In the data rows, zero lies at 4.5, halfway between 4 and 5.
Here are some points:
[6 4 4 5 4 4 5 4]
[1 4 6 2 3 5 5 8]
[0 4 8 5 6 5 3 7]
[3 4 8 9 7 6 2 6]
[6 5 2 0 2 5 6 4]
[5 4 3 5 5 4 3 4]
[6 4 4 7 4 3 4 6]
[1 3 9 0 3 7 5 7]
[5 5 1 1 4 4 5 3]
[5 6 3 5 4 3 5 4]
[0 4 9 4 5 6 3 6]
[7 5 1 5 4 3 7 2]
[1 5 8 8 6 5 2 5]
[3 4 7 4 4 5 4 6]
[3 6 6 6 5 4 4 5]
[4 4 4 6 4 5 3 5]
[2 5 7 9 6 3 4 6]
[3 5 5 6 6 4 4 4]
[7 4 2 5 4 4 6 4]
[8 4 2 6 6 5 5 3]
[2 5 9 3 4 6 4 7]
[4 5 5 7 7 4 5 3]
[5 5 3 8 6 3 3 4]
[7 4 2 0 3 7 5 2]
[3 5 8 4 2 4 5 7]
[4 6 4 9 8 5 5 3]
Here are 10 more points, each followed by its number:
[7 4 0 0 2 5 6 3] 0
[7 5 0 0 3 5 6 2] 1
[3 4 6 7 7 5 2 5] 2
[5 6 1 9 6 5 4 2] 3
[7 4 1 0 2 6 6 4] 4
[5 4 4 2 3 5 5 5] 5
[3 3 7 0 2 6 5 7] 6
[4 4 6 2 4 5 4 5] 7
[5 5 5 7 5 3 5 5] 8
[5 5 3 1 2 5 6 4] 9
Which of these numbered points is nearest to each point below, ignoring the 2 directions in which the first points spread most? Its number follows each.
[5 4 3 0 5 6 6 2] > 1
[7 3 2 2 4 4 4 4] > 2
[4 6 5 9 8 5 4 4] > 1
[8 4 1 0 2 4 6 2] > 7
[7 6 0 9 6 5 4 1] > 3
[2 7 5 7 4 3 5 4] > 9
Here are 10 other points, each followed by its number:
[5 5 3 4 4 5 4 3] 0
[4 5 6 8 6 3 4 5] 1
[4 4 7 2 2 5 4 5] 2
[3 6 6 6 6 5 4 5] 3
[4 4 5 4 4 4 5 5] 4
[6 7 4 9 6 2 5 3] 5
[4 4 7 0 1 6 5 6] 6
[8 5 2 4 3 3 6 3] 7
[6 6 0 8 5 3 4 2] 8
[1 4 9 4 5 5 4 6] 9
The same question for these:
[6 6 2 3 3 3 6 2] > 5
[7 4 5 3 4 5 5 5] > 6
[0 4 9 7 5 5 2 6] > 0
[2 2 6 2 7 6 6 4] > 9
[4 5 7 8 4 4 4 6] > 7
[4 5 7 4 3 6 2 5] > 2
